In the data rows, zero lies at 7.5, halfway between 7 and 8.
One hidden rule gives every row of this table a label. Here are some rows, each with its label.
3 & 6 & 2 & 2 & 2 & 2 & 12 & 10 & 2 & 11 & 3 & 8 & 12 & 12 & 3 & 11 \\ f
11 & 11 & 9 & 10 & 10 & 7 & 7 & 9 & 8 & 9 & 6 & 6 & 6 & 8 & 7 & 6 \\ e
10 & 9 & 8 & 6 & 8 & 10 & 5 & 4 & 10 & 5 & 11 & 11 & 7 & 5 & 11 & 7 \\ d
10 & 9 & 9 & 8 & 9 & 10 & 3 & 7 & 9 & 6 & 10 & 8 & 5 & 5 & 11 & 3 \\ f
7 & 4 & 7 & 8 & 5 & 3 & 12 & 10 & 3 & 11 & 4 & 6 & 9 & 12 & 4 & 8 \\ d
5 & 4 & 2 & 4 & 2 & 2 & 12 & 10 & 2 & 11 & 3 & 6 & 12 & 12 & 3 & 11 \\ f
3 & 6 & 7 & 8 & 7 & 3 & 12 & 11 & 4 & 11 & 4 & 5 & 10 & 12 & 3 & 11 \\ e
5 & 5 & 10 & 9 & 10 & 8 & 7 & 8 & 9 & 8 & 7 & 6 & 5 & 6 & 7 & 3 \\ d
7 & 8 & 6 & 8 & 6 & 4 & 11 & 11 & 4 & 11 & 4 & 6 & 9 & 11 & 6 & 11 \\ e
3 & 5 & 9 & 10 & 9 & 7 & 8 & 10 & 9 & 9 & 6 & 5 & 6 & 7 & 8 & 10 \\ f
3 & 3 & 6 & 8 & 8 & 4 & 10 & 10 & 4 & 11 & 4 & 6 & 9 & 12 & 4 & 11 \\ d
7 & 6 & 11 & 10 & 8 & 9 & 5 & 8 & 9 & 8 & 7 & 6 & 5 & 7 & 7 & 8 \\ f
10 & 9 & 8 & 9 & 10 & 10 & 6 & 6 & 10 & 6 & 9 & 9 & 5 & 5 & 10 & 9 \\ f
8 & 11 & 6 & 4 & 6 & 10 & 6 & 4 & 9 & 4 & 11 & 12 & 7 & 5 & 11 & 3 \\ e
7 & 8 & 8 & 9 & 8 & 6 & 9 & 10 & 6 & 10 & 6 & 5 & 7 & 8 & 5 & 6 \\ f
8 & 5 & 4 & 6 & 4 & 2 & 12 & 10 & 2 & 11 & 3 & 5 & 12 & 12 & 3 & 11 \\ e
8 & 9 & 10 & 8 & 8 & 10 & 6 & 6 & 10 & 6 & 10 & 8 & 5 & 5 & 10 & 4 \\ d
9 & 11 & 8 & 6 & 8 & 10 & 5 & 5 & 10 & 5 & 10 & 10 & 7 & 5 & 10 & 4 \\ f
11 & 11 & 4 & 3 & 3 & 9 & 6 & 2 & 8 & 4 & 11 & 12 & 9 & 6 & 11 & 5 \\ e
5 & 10 & 2 & 2 & 2 & 6 & 10 & 2 & 4 & 3 & 11 & 12 & 12 & 12 & 11 & 7 \\ e
4 & 8 & 5 & 7 & 4 & 2 & 12 & 10 & 2 & 11 & 3 & 5 & 11 & 12 & 3 & 11 \\ e
8 & 4 & 9 & 10 & 9 & 7 & 8 & 9 & 7 & 9 & 6 & 6 & 6 & 9 & 7 & 10 \\ e
5 & 8 & 10 & 9 & 10 & 9 & 5 & 7 & 9 & 7 & 8 & 6 & 5 & 5 & 8 & 8 \\ d
3 & 9 & 8 & 9 & 9 & 7 & 9 & 9 & 7 & 10 & 6 & 6 & 7 & 8 & 5 & 4 \\ d
10 & 11 & 2 & 2 & 2 & 7 & 8 & 2 & 6 & 3 & 11 & 12 & 12 & 9 & 11 & 3 \\ e
4 & 11 & 9 & 9 & 9 & 10 & 6 & 6 & 10 & 6 & 9 & 9 & 5 & 4 & 10 & 8 \\ d
7 & 10 & 3 & 2 & 3 & 9 & 7 & 2 & 9 & 3 & 11 & 12 & 12 & 8 & 11 & 4 \\ e
3 & 7 & 5 & 7 & 5 & 2 & 12 & 10 & 2 & 11 & 4 & 6 & 12 & 12 & 3 & 11 \\ e
7 & 9 & 9 & 9 & 10 & 9 & 5 & 7 & 10 & 7 & 9 & 8 & 6 & 5 & 9 & 5 \\ d
11 & 9 & 10 & 10 & 9 & 9 & 6 & 8 & 9 & 7 & 8 & 7 & 5 & 5 & 6 & 9 \\ e
11 & 8 & 9 & 8 & 9 & 10 & 5 & 6 & 10 & 6 & 9 & 7 & 6 & 5 & 9 & 8 \\ d
11 & 8 & 10 & 10 & 10 & 7 & 8 & 9 & 7 & 9 & 7 & 7 & 7 & 7 & 7 & 11 \\ f
9 & 9 & 7 & 5 & 7 & 10 & 4 & 4 & 10 & 4 & 11 & 11 & 8 & 6 & 10 & 8 \\ d
11 & 10 & 9 & 10 & 9 & 7 & 7 & 10 & 7 & 9 & 6 & 6 & 6 & 8 & 6 & 5 \\ e
8 & 9 & 9 & 10 & 11 & 9 & 6 & 9 & 9 & 8 & 7 & 5 & 6 & 6 & 7 & 7 \\ f
5 & 11 & 10 & 9 & 11 & 9 & 6 & 8 & 10 & 6 & 9 & 8 & 5 & 6 & 8 & 10 \\ e
9 & 3 & 6 & 8 & 6 & 4 & 11 & 10 & 4 & 11 & 5 & 5 & 9 & 11 & 3 & 8 \\ f
4 & 4 & 8 & 9 & 9 & 5 & 9 & 10 & 6 & 10 & 5 & 5 & 7 & 10 & 5 & 8 \\ f
7 & 10 & 8 & 7 & 6 & 10 & 5 & 5 & 10 & 5 & 10 & 10 & 7 & 5 & 10 & 5 \\ d
6 & 10 & 7 & 5 & 6 & 10 & 6 & 4 & 9 & 5 & 11 & 11 & 7 & 6 & 11 & 5 \\ f
4 & 8 & 9 & 10 & 9 & 7 & 7 & 10 & 7 & 9 & 6 & 6 & 7 & 9 & 6 & 10 \\ e
3 & 5 & 10 & 10 & 10 & 9 & 7 & 8 & 9 & 7 & 7 & 6 & 5 & 6 & 8 & 6 \\ d
8 & 3 & 10 & 9 & 11 & 9 & 6 & 7 & 8 & 7 & 8 & 6 & 5 & 6 & 9 & 7 \\ f
9 & 11 & 9 & 9 & 10 & 8 & 8 & 9 & 7 & 8 & 6 & 6 & 6 & 7 & 6 & 5 \\ e
4 & 10 & 10 & 9 & 10 & 9 & 5 & 8 & 10 & 7 & 7 & 6 & 5 & 6 & 9 & 6 \\ d
10 & 11 & 7 & 9 & 8 & 6 & 10 & 10 & 6 & 10 & 5 & 6 & 8 & 9 & 6 & 7 \\ e
11 & 7 & 9 & 10 & 9 & 7 & 9 & 9 & 6 & 9 & 6 & 5 & 6 & 8 & 4 & 7 \\ e
7 & 8 & 9 & 9 & 10 & 9 & 5 & 8 & 10 & 7 & 7 & 7 & 5 & 6 & 8 & 7 \\ d
8 & 6 & 10 & 8 & 9 & 10 & 4 & 7 & 10 & 6 & 9 & 7 & 6 & 4 & 7 & 3 \\ d
6 & 6 & 10 & 9 & 9 & 9 & 5 & 8 & 8 & 7 & 7 & 7 & 5 & 6 & 7 & 7 \\ d
7 & 6 & 10 & 10 & 9 & 7 & 7 & 9 & 7 & 9 & 6 & 5 & 6 & 8 & 6 & 4 \\ d
3 & 11 & 3 & 2 & 2 & 9 & 7 & 2 & 9 & 3 & 11 & 12 & 11 & 8 & 11 & 7 \\ e
8 & 11 & 9 & 8 & 8 & 10 & 5 & 6 & 10 & 6 & 9 & 8 & 5 & 5 & 10 & 6 \\ d
7 & 9 & 10 & 9 & 11 & 9 & 6 & 7 & 9 & 7 & 8 & 9 & 5 & 5 & 9 & 8 \\ f
11 & 11 & 9 & 8 & 8 & 10 & 7 & 7 & 10 & 6 & 9 & 8 & 5 & 5 & 7 & 7 \\ e
7 & 5 & 8 & 7 & 8 & 10 & 4 & 5 & 10 & 5 & 10 & 8 & 6 & 4 & 10 & 8 \\ f
11 & 10 & 2 & 2 & 2 & 9 & 6 & 2 & 8 & 3 & 11 & 12 & 11 & 7 & 11 & 6 \\ e
5 & 10 & 10 & 10 & 8 & 8 & 8 & 9 & 9 & 9 & 7 & 5 & 6 & 7 & 6 & 6 \\ f
4 & 8 & 7 & 7 & 8 & 10 & 5 & 5 & 9 & 5 & 10 & 9 & 7 & 5 & 10 & 10 \\ f
8 & 11 & 9 & 8 & 10 & 10 & 5 & 6 & 10 & 6 & 9 & 8 & 5 & 5 & 10 & 6 \\ d
11 & 8 & 10 & 9 & 10 & 7 & 7 & 9 & 7 & 9 & 6 & 6 & 6 & 7 & 7 & 6 \\ e
11 & 6 & 11 & 9 & 10 & 7 & 7 & 9 & 8 & 9 & 6 & 6 & 7 & 8 & 5 & 10 \\ e
3 & 3 & 5 & 7 & 5 & 2 & 12 & 10 & 2 & 11 & 3 & 5 & 12 & 12 & 3 & 8 \\ f
6 & 10 & 7 & 9 & 8 & 5 & 10 & 10 & 5 & 11 & 5 & 5 & 9 & 9 & 6 & 10 \\ e
6 & 7 & 9 & 9 & 9 & 6 & 9 & 10 & 6 & 10 & 5 & 5 & 7 & 8 & 5 & 11 \\ e
7 & 7 & 9 & 10 & 10 & 8 & 6 & 9 & 8 & 8 & 7 & 6 & 6 & 7 & 7 & 10 \\ e
3 & 5 & 9 & 9 & 10 & 9 & 6 & 8 & 9 & 8 & 7 & 7 & 6 & 6 & 8 & 6 \\ f
10 & 3 & 10 & 10 & 9 & 8 & 8 & 9 & 8 & 9 & 6 & 6 & 6 & 7 & 7 & 8 \\ e
6 & 3 & 6 & 7 & 6 & 2 & 12 & 10 & 3 & 11 & 3 & 5 & 11 & 12 & 3 & 11 \\ e
10 & 9 & 2 & 2 & 2 & 8 & 7 & 2 & 6 & 3 & 11 & 12 & 12 & 8 & 11 & 7 \\ f
6 & 7 & 9 & 8 & 8 & 10 & 6 & 6 & 10 & 5 & 9 & 8 & 5 & 5 & 9 & 7 \\ d
11 & 5 & 10 & 9 & 10 & 10 & 5 & 7 & 10 & 7 & 8 & 7 & 5 & 4 & 9 & 6 \\ d
10 & 10 & 9 & 10 & 8 & 9 & 6 & 7 & 10 & 7 & 8 & 7 & 5 & 6 & 8 & 8 \\ e
7 & 9 & 8 & 7 & 9 & 10 & 6 & 6 & 10 & 5 & 10 & 10 & 6 & 6 & 9 & 4 \\ f
8 & 6 & 9 & 8 & 10 & 10 & 5 & 8 & 10 & 6 & 9 & 8 & 5 & 5 & 9 & 4 \\ d
7 & 3 & 10 & 10 & 10 & 8 & 7 & 10 & 8 & 8 & 7 & 5 & 6 & 6 & 7 & 10 \\ d
9 & 7 & 10 & 10 & 10 & 9 & 6 & 9 & 9 & 8 & 7 & 7 & 5 & 6 & 7 & 3 \\ d
10 & 9 & 8 & 9 & 11 & 9 & 6 & 7 & 9 & 7 & 8 & 7 & 6 & 5 & 8 & 8 \\ f
10 & 11 & 2 & 2 & 2 & 6 & 11 & 2 & 5 & 3 & 11 & 12 & 12 & 11 & 11 & 8 \\ d
11 & 8 & 9 & 10 & 9 & 8 & 7 & 10 & 8 & 9 & 6 & 5 & 6 & 7 & 5 & 3 \\ f
10 & 8 & 9 & 7 & 8 & 10 & 6 & 6 & 11 & 5 & 10 & 10 & 6 & 5 & 11 & 5 \\ d
10 & 8 & 6 & 4 & 5 & 10 & 6 & 3 & 9 & 4 & 11 & 12 & 8 & 6 & 11 & 4 \\ e
6 & 8 & 9 & 9 & 10 & 6 & 8 & 9 & 7 & 10 & 6 & 5 & 6 & 7 & 5 & 11 \\ e
3 & 3 & 8 & 10 & 7 & 5 & 10 & 9 & 6 & 10 & 5 & 5 & 8 & 10 & 5 & 10 \\ d
10 & 9 & 10 & 9 & 10 & 9 & 7 & 9 & 8 & 8 & 7 & 5 & 6 & 5 & 7 & 10 \\ e
6 & 3 & 5 & 7 & 5 & 2 & 12 & 10 & 2 & 11 & 4 & 5 & 11 & 12 & 5 & 9 \\ f
6 & 11 & 2 & 2 & 2 & 7 & 8 & 2 & 6 & 3 & 11 & 12 & 12 & 8 & 11 & 9 \\ d
4 & 5 & 6 & 8 & 8 & 3 & 12 & 10 & 3 & 11 & 4 & 5 & 10 & 12 & 4 & 8 \\ d
6 & 7 & 9 & 10 & 10 & 7 & 9 & 9 & 7 & 9 & 6 & 5 & 7 & 8 & 7 & 10 \\ e
11 & 4 & 6 & 5 & 4 & 10 & 6 & 4 & 9 & 4 & 11 & 11 & 8 & 5 & 11 & 3 \\ e
9 & 6 & 10 & 9 & 8 & 10 & 7 & 7 & 10 & 7 & 9 & 8 & 5 & 5 & 8 & 4 \\ d
9 & 5 & 8 & 9 & 9 & 7 & 9 & 10 & 7 & 9 & 6 & 4 & 7 & 9 & 6 & 8 \\ f
5 & 7 & 9 & 10 & 10 & 7 & 8 & 10 & 8 & 9 & 6 & 5 & 7 & 8 & 7 & 7 \\ d
11 & 3 & 7 & 8 & 6 & 3 & 12 & 10 & 3 & 11 & 4 & 5 & 10 & 12 & 4 & 11 \\ e
8 & 6 & 2 & 2 & 2 & 2 & 12 & 11 & 2 & 11 & 3 & 7 & 12 & 12 & 3 & 11 \\ e
3 & 5 & 10 & 9 & 8 & 7 & 8 & 10 & 7 & 9 & 5 & 6 & 7 & 8 & 6 & 9 \\ f
5 & 8 & 9 & 9 & 9 & 9 & 5 & 8 & 10 & 7 & 8 & 8 & 5 & 6 & 6 & 3 \\ f
11 & 3 & 10 & 8 & 9 & 10 & 5 & 7 & 9 & 6 & 9 & 8 & 5 & 5 & 10 & 5 \\ d
7 & 10 & 10 & 10 & 10 & 9 & 7 & 9 & 9 & 8 & 7 & 6 & 6 & 6 & 7 & 7 \\ f
6 & 4 & 7 & 9 & 7 & 4 & 10 & 10 & 5 & 11 & 4 & 6 & 9 & 11 & 5 & 10 \\ e
11 & 4 & 10 & 10 & 10 & 7 & 8 & 9 & 7 & 10 & 6 & 5 & 6 & 9 & 6 & 11 \\ e
5 & 6 & 8 & 8 & 6 & 3 & 10 & 10 & 3 & 11 & 5 & 5 & 10 & 11 & 5 & 11 \\ e
3 & 4 & 2 & 2 & 2 & 2 & 12 & 10 & 2 & 11 & 3 & 7 & 12 & 12 & 3 & 11 \\ f
11 & 4 & 7 & 9 & 8 & 5 & 10 & 10 & 5 & 11 & 4 & 5 & 9 & 10 & 4 & 11 \\ e
8 & 8 & 10 & 9 & 10 & 9 & 5 & 8 & 9 & 7 & 8 & 6 & 4 & 6 & 7 & 6 \\ d
3 & 3 & 2 & 6 & 4 & 2 & 12 & 10 & 2 & 11 & 3 & 6 & 12 & 12 & 3 & 9 \\ f
8 & 6 & 9 & 10 & 9 & 7 & 7 & 10 & 8 & 10 & 6 & 5 & 7 & 8 & 7 & 10 \\ e
4 & 10 & 10 & 10 & 10 & 8 & 7 & 9 & 9 & 8 & 6 & 6 & 6 & 8 & 8 & 7 \\ f
8 & 3 & 7 & 8 & 7 & 4 & 11 & 10 & 4 & 10 & 5 & 6 & 8 & 11 & 4 & 8 \\ f
11 & 6 & 10 & 9 & 9 & 8 & 7 & 9 & 8 & 9 & 6 & 7 & 6 & 7 & 7 & 5 \\ d
11 & 11 & 8 & 7 & 9 & 10 & 5 & 5 & 11 & 5 & 10 & 9 & 6 & 6 & 10 & 8 \\ f
9 & 8 & 6 & 8 & 6 & 3 & 12 & 10 & 3 & 11 & 4 & 6 & 11 & 12 & 3 & 11 \\ f
9 & 6 & 5 & 3 & 5 & 9 & 7 & 2 & 10 & 4 & 11 & 12 & 9 & 6 & 11 & 5 \\ e
9 & 9 & 5 & 7 & 5 & 2 & 12 & 10 & 2 & 11 & 4 & 5 & 12 & 12 & 4 & 10 \\ e
11 & 10 & 5 & 3 & 3 & 9 & 5 & 2 & 9 & 4 & 11 & 12 & 9 & 5 & 11 & 6 \\ f
9 & 9 & 9 & 9 & 9 & 9 & 5 & 8 & 10 & 7 & 8 & 6 & 5 & 5 & 7 & 8 \\ f
8 & 8 & 10 & 10 & 9 & 9 & 6 & 9 & 8 & 8 & 8 & 7 & 6 & 6 & 8 & 3 \\ d
6 & 11 & 4 & 2 & 4 & 9 & 5 & 2 & 8 & 3 & 11 & 12 & 10 & 7 & 11 & 3 \\ e
6 & 5 & 4 & 7 & 5 & 2 & 12 & 11 & 2 & 11 & 3 & 5 & 12 & 12 & 4 & 11 \\ e
5 & 11 & 5 & 4 & 7 & 10 & 8 & 3 & 9 & 4 & 11 & 12 & 8 & 5 & 11 & 6 \\ f
5 & 3 & 3 & 7 & 4 & 2 & 12 & 10 & 2 & 11 & 3 & 5 & 12 & 12 & 3 & 11 \\ f
7 & 8 & 9 & 8 & 10 & 10 & 5 & 7 & 10 & 6 & 9 & 8 & 6 & 5 & 8 & 7 \\ d
3 & 9 & 2 & 2 & 2 & 8 & 6 & 2 & 7 & 3 & 11 & 12 & 12 & 8 & 11 & 5 \\ e
4 & 7 & 5 & 5 & 7 & 10 & 5 & 4 & 10 & 5 & 11 & 10 & 7 & 5 & 11 & 5 \\ e
3 & 6 & 8 & 9 & 10 & 8 & 7 & 9 & 8 & 8 & 7 & 5 & 5 & 7 & 9 & 5 \\ d
3 & 4 & 2 & 5 & 3 & 2 & 12 & 10 & 2 & 11 & 3 & 6 & 12 & 12 & 3 & 11 \\ f
11 & 11 & 7 & 5 & 6 & 10 & 6 & 4 & 10 & 4 & 11 & 11 & 7 & 6 & 11 & 6 \\ d
Which label does each new row get?
7 & 8 & 9 & 9 & 8 & 9 & 6 & 8 & 10 & 7 & 9 & 8 & 5 & 6 & 8 & 6 \\ d
7 & 11 & 3 & 2 & 4 & 9 & 7 & 2 & 9 & 3 & 11 & 12 & 9 & 7 & 11 & 7 \\ f
6 & 5 & 8 & 9 & 8 & 6 & 9 & 10 & 6 & 10 & 5 & 6 & 8 & 9 & 5 & 11 \\ e
9 & 4 & 10 & 10 & 9 & 9 & 6 & 8 & 9 & 8 & 7 & 8 & 5 & 6 & 8 & 8 \\ f
10 & 11 & 10 & 8 & 10 & 10 & 6 & 8 & 10 & 6 & 9 & 7 & 5 & 5 & 7 & 6 \\ e
9 & 5 & 9 & 10 & 9 & 8 & 6 & 8 & 8 & 7 & 7 & 6 & 4 & 7 & 8 & 8 \\ f
8 & 11 & 10 & 9 & 10 & 7 & 8 & 9 & 7 & 9 & 6 & 6 & 7 & 8 & 6 & 11 \\ d
3 & 5 & 9 & 9 & 9 & 6 & 8 & 10 & 6 & 9 & 6 & 6 & 7 & 8 & 6 & 10 \\ f
11 & 10 & 5 & 3 & 4 & 9 & 5 & 2 & 10 & 4 & 11 & 12 & 9 & 6 & 11 & 4 \\ e
10 & 6 & 9 & 8 & 10 & 10 & 5 & 7 & 10 & 6 & 9 & 8 & 5 & 4 & 9 & 9 \\ f
6 & 3 & 2 & 2 & 2 & 2 & 12 & 10 & 2 & 11 & 3 & 8 & 12 & 12 & 3 & 11 \\ f
11 & 6 & 9 & 7 & 9 & 10 & 6 & 6 & 11 & 5 & 10 & 10 & 6 & 5 & 8 & 4 \\ d
3 & 7 & 9 & 9 & 9 & 6 & 9 & 10 & 7 & 10 & 5 & 5 & 7 & 9 & 5 & 8 \\ f
11 & 11 & 5 & 3 & 5 & 9 & 7 & 2 & 9 & 4 & 11 & 12 & 9 & 6 & 11 & 4 \\ e
7 & 7 & 7 & 5 & 7 & 10 & 6 & 4 & 10 & 4 & 11 & 11 & 7 & 5 & 11 & 3 \\ e
3 & 5 & 5 & 7 & 5 & 2 & 12 & 10 & 2 & 11 & 3 & 4 & 12 & 12 & 3 & 11 \\ e
11 & 8 & 8 & 7 & 10 & 10 & 6 & 7 & 11 & 6 & 9 & 9 & 6 & 4 & 9 & 3 \\ f
10 & 8 & 8 & 10 & 10 & 7 & 8 & 9 & 7 & 9 & 6 & 6 & 6 & 8 & 5 & 7 \\ e
10 & 11 & 10 & 8 & 9 & 10 & 5 & 7 & 10 & 6 & 9 & 6 & 5 & 5 & 8 & 11 \\ f
8 & 4 & 7 & 8 & 7 & 3 & 12 & 10 & 3 & 11 & 4 & 5 & 10 & 12 & 4 & 10 \\ e
9 & 9 & 7 & 7 & 7 & 10 & 6 & 5 & 10 & 5 & 10 & 10 & 7 & 5 & 11 & 5 \\ d
5 & 10 & 7 & 7 & 7 & 10 & 6 & 4 & 10 & 5 & 11 & 11 & 6 & 6 & 9 & 8 \\ d
4 & 3 & 2 & 2 & 2 & 2 & 12 & 10 & 2 & 11 & 3 & 8 & 12 & 12 & 3 & 11 \\ f
11 & 6 & 10 & 9 & 9 & 10 & 5 & 7 & 10 & 7 & 8 & 8 & 5 & 5 & 9 & 8 \\ f
11 & 6 & 9 & 10 & 9 & 8 & 8 & 9 & 8 & 8 & 6 & 7 & 6 & 8 & 6 & 9 \\ e
8 & 8 & 10 & 9 & 10 & 10 & 5 & 7 & 10 & 7 & 9 & 6 & 5 & 5 & 9 & 4 \\ d
9 & 3 & 10 & 10 & 7 & 8 & 7 & 9 & 8 & 9 & 7 & 5 & 6 & 7 & 6 & 9 \\ f
9 & 5 & 9 & 9 & 9 & 7 & 8 & 9 & 7 & 9 & 5 & 5 & 6 & 8 & 6 & 11 \\ e
7 & 8 & 11 & 9 & 8 & 9 & 5 & 9 & 9 & 8 & 8 & 6 & 5 & 6 & 8 & 9 \\ e
10 & 11 & 9 & 8 & 9 & 10 & 4 & 7 & 10 & 6 & 9 & 7 & 6 & 6 & 8 & 3 \\ d
5 & 9 & 10 & 10 & 10 & 9 & 7 & 8 & 8 & 7 & 8 & 7 & 5 & 6 & 8 & 6 \\ d
10 & 11 & 10 & 9 & 11 & 10 & 5 & 7 & 10 & 6 & 8 & 7 & 5 & 5 & 9 & 6 \\ e
9 & 4 & 6 & 8 & 8 & 3 & 11 & 10 & 4 & 11 & 4 & 6 & 10 & 10 & 4 & 11 \\ e
11 & 4 & 8 & 9 & 8 & 5 & 10 & 10 & 5 & 10 & 5 & 6 & 8 & 9 & 4 & 9 \\ e
9 & 10 & 7 & 5 & 6 & 10 & 4 & 4 & 10 & 5 & 11 & 11 & 7 & 4 & 11 & 9 \\ d
5 & 8 & 5 & 6 & 6 & 2 & 12 & 10 & 2 & 11 & 4 & 7 & 12 & 12 & 3 & 11 \\ e
4 & 7 & 6 & 6 & 7 & 10 & 5 & 4 & 9 & 5 & 11 & 12 & 7 & 5 & 10 & 4 \\ e
10 & 11 & 2 & 2 & 2 & 6 & 9 & 2 & 5 & 3 & 11 & 12 & 12 & 10 & 11 & 6 \\ e
7 & 7 & 10 & 9 & 8 & 10 & 5 & 7 & 10 & 6 & 9 & 8 & 5 & 4 & 8 & 6 \\ d
10 & 3 & 7 & 9 & 8 & 4 & 11 & 10 & 5 & 11 & 4 & 6 & 10 & 11 & 5 & 10 \\ e
11 & 11 & 2 & 2 & 2 & 8 & 8 & 2 & 6 & 3 & 11 & 12 & 12 & 9 & 11 & 5 \\ e
4 & 9 & 10 & 10 & 10 & 9 & 6 & 8 & 10 & 7 & 8 & 6 & 5 & 6 & 8 & 7 \\ d
9 & 5 & 8 & 9 & 7 & 6 & 9 & 9 & 6 & 10 & 5 & 5 & 7 & 9 & 6 & 10 \\ e
11 & 7 & 9 & 8 & 9 & 10 & 6 & 7 & 10 & 6 & 9 & 10 & 5 & 5 & 11 & 11 \\ e
6 & 9 & 9 & 10 & 8 & 6 & 9 & 10 & 6 & 9 & 6 & 4 & 7 & 9 & 6 & 10 \\ e
6 & 7 & 8 & 9 & 8 & 6 & 10 & 10 & 6 & 10 & 5 & 5 & 8 & 10 & 6 & 11 \\ e
8 & 10 & 8 & 7 & 8 & 10 & 5 & 5 & 9 & 5 & 10 & 10 & 6 & 6 & 10 & 9 \\ d
8 & 10 & 10 & 8 & 9 & 10 & 5 & 7 & 10 & 6 & 9 & 9 & 5 & 5 & 8 & 8 \\ d
11 & 11 & 2 & 2 & 2 & 8 & 9 & 2 & 6 & 3 & 11 & 12 & 12 & 8 & 11 & 8 \\ d
4 & 11 & 2 & 2 & 2 & 7 & 8 & 2 & 6 & 3 & 11 & 12 & 12 & 9 & 11 & 3 \\ e
6 & 6 & 9 & 9 & 10 & 6 & 9 & 10 & 7 & 9 & 5 & 5 & 8 & 9 & 5 & 6 \\ d
8 & 9 & 9 & 9 & 10 & 9 & 7 & 8 & 10 & 7 & 8 & 7 & 5 & 5 & 7 & 6 \\ d
4 & 7 & 9 & 9 & 9 & 6 & 10 & 10 & 7 & 10 & 6 & 6 & 7 & 9 & 7 & 7 \\ d
11 & 7 & 9 & 10 & 10 & 10 & 5 & 8 & 9 & 7 & 8 & 7 & 5 & 7 & 9 & 4 \\ d
8 & 10 & 8 & 7 & 9 & 10 & 4 & 5 & 9 & 5 & 10 & 10 & 6 & 4 & 11 & 7 \\ d
A new table starts here. Its rows get labels from a new hidden rule, each label after its row.
3 & 11 & 10 & 10 & 5 & 11 & 4 & 11 & 12 & 3 & 11 & 11 & 11 & 12 & 8 & 9 \\ coin
4 & 8 & 12 & 11 & 4 & 10 & 7 & 11 & 9 & 4 & 10 & 11 & 8 & 10 & 6 & 5 \\ coin
6 & 7 & 10 & 11 & 6 & 9 & 10 & 8 & 8 & 6 & 7 & 12 & 5 & 10 & 5 & 5 \\ coin
7 & 7 & 11 & 7 & 5 & 8 & 9 & 7 & 11 & 5 & 4 & 8 & 3 & 8 & 5 & 9 \\ coin
6 & 9 & 11 & 10 & 4 & 8 & 9 & 11 & 4 & 8 & 12 & 12 & 11 & 10 & 4 & 10 \\ quill
8 & 12 & 9 & 8 & 9 & 11 & 4 & 8 & 6 & 4 & 6 & 8 & 12 & 11 & 10 & 8 \\ quill
11 & 8 & 5 & 5 & 11 & 4 & 5 & 5 & 10 & 7 & 4 & 4 & 8 & 6 & 9 & 11 \\ coin
7 & 5 & 9 & 9 & 8 & 8 & 11 & 6 & 6 & 10 & 9 & 8 & 6 & 7 & 6 & 7 \\ quill
4 & 10 & 11 & 10 & 3 & 11 & 8 & 10 & 8 & 4 & 8 & 10 & 8 & 12 & 5 & 10 \\ coin
9 & 5 & 7 & 6 & 10 & 5 & 9 & 5 & 6 & 10 & 10 & 6 & 7 & 4 & 7 & 8 \\ quill
7 & 7 & 8 & 7 & 8 & 9 & 6 & 7 & 10 & 5 & 5 & 8 & 6 & 7 & 9 & 8 \\ coin
7 & 7 & 10 & 7 & 3 & 9 & 12 & 7 & 11 & 5 & 4 & 9 & 3 & 9 & 4 & 12 \\ coin
9 & 7 & 6 & 5 & 10 & 6 & 5 & 5 & 11 & 7 & 5 & 4 & 6 & 4 & 11 & 11 \\ coin
8 & 11 & 9 & 9 & 4 & 7 & 12 & 9 & 5 & 7 & 8 & 8 & 9 & 10 & 4 & 10 \\ quill
5 & 6 & 3 & 6 & 10 & 3 & 6 & 7 & 9 & 8 & 9 & 6 & 4 & 5 & 10 & 7 \\ coin
3 & 11 & 11 & 11 & 5 & 10 & 3 & 12 & 11 & 3 & 11 & 10 & 11 & 11 & 8 & 9 \\ coin
8 & 8 & 6 & 8 & 8 & 7 & 7 & 10 & 4 & 9 & 11 & 7 & 12 & 8 & 8 & 8 \\ quill
7 & 10 & 9 & 10 & 7 & 10 & 9 & 8 & 4 & 8 & 8 & 12 & 11 & 11 & 6 & 4 \\ quill
10 & 4 & 5 & 5 & 11 & 3 & 4 & 5 & 8 & 10 & 6 & 4 & 6 & 4 & 10 & 6 \\ coin
12 & 10 & 9 & 6 & 5 & 8 & 7 & 3 & 3 & 4 & 4 & 7 & 10 & 11 & 9 & 12 \\ quill
Here are more rows. What is the label of each one?
10 & 6 & 5 & 3 & 10 & 4 & 6 & 4 & 7 & 10 & 7 & 5 & 8 & 4 & 11 & 6 \\ coin
10 & 7 & 10 & 9 & 5 & 9 & 10 & 7 & 5 & 8 & 4 & 9 & 12 & 10 & 3 & 8 \\ quill
9 & 6 & 7 & 7 & 10 & 6 & 8 & 6 & 7 & 11 & 10 & 6 & 6 & 4 & 8 & 11 \\ coin
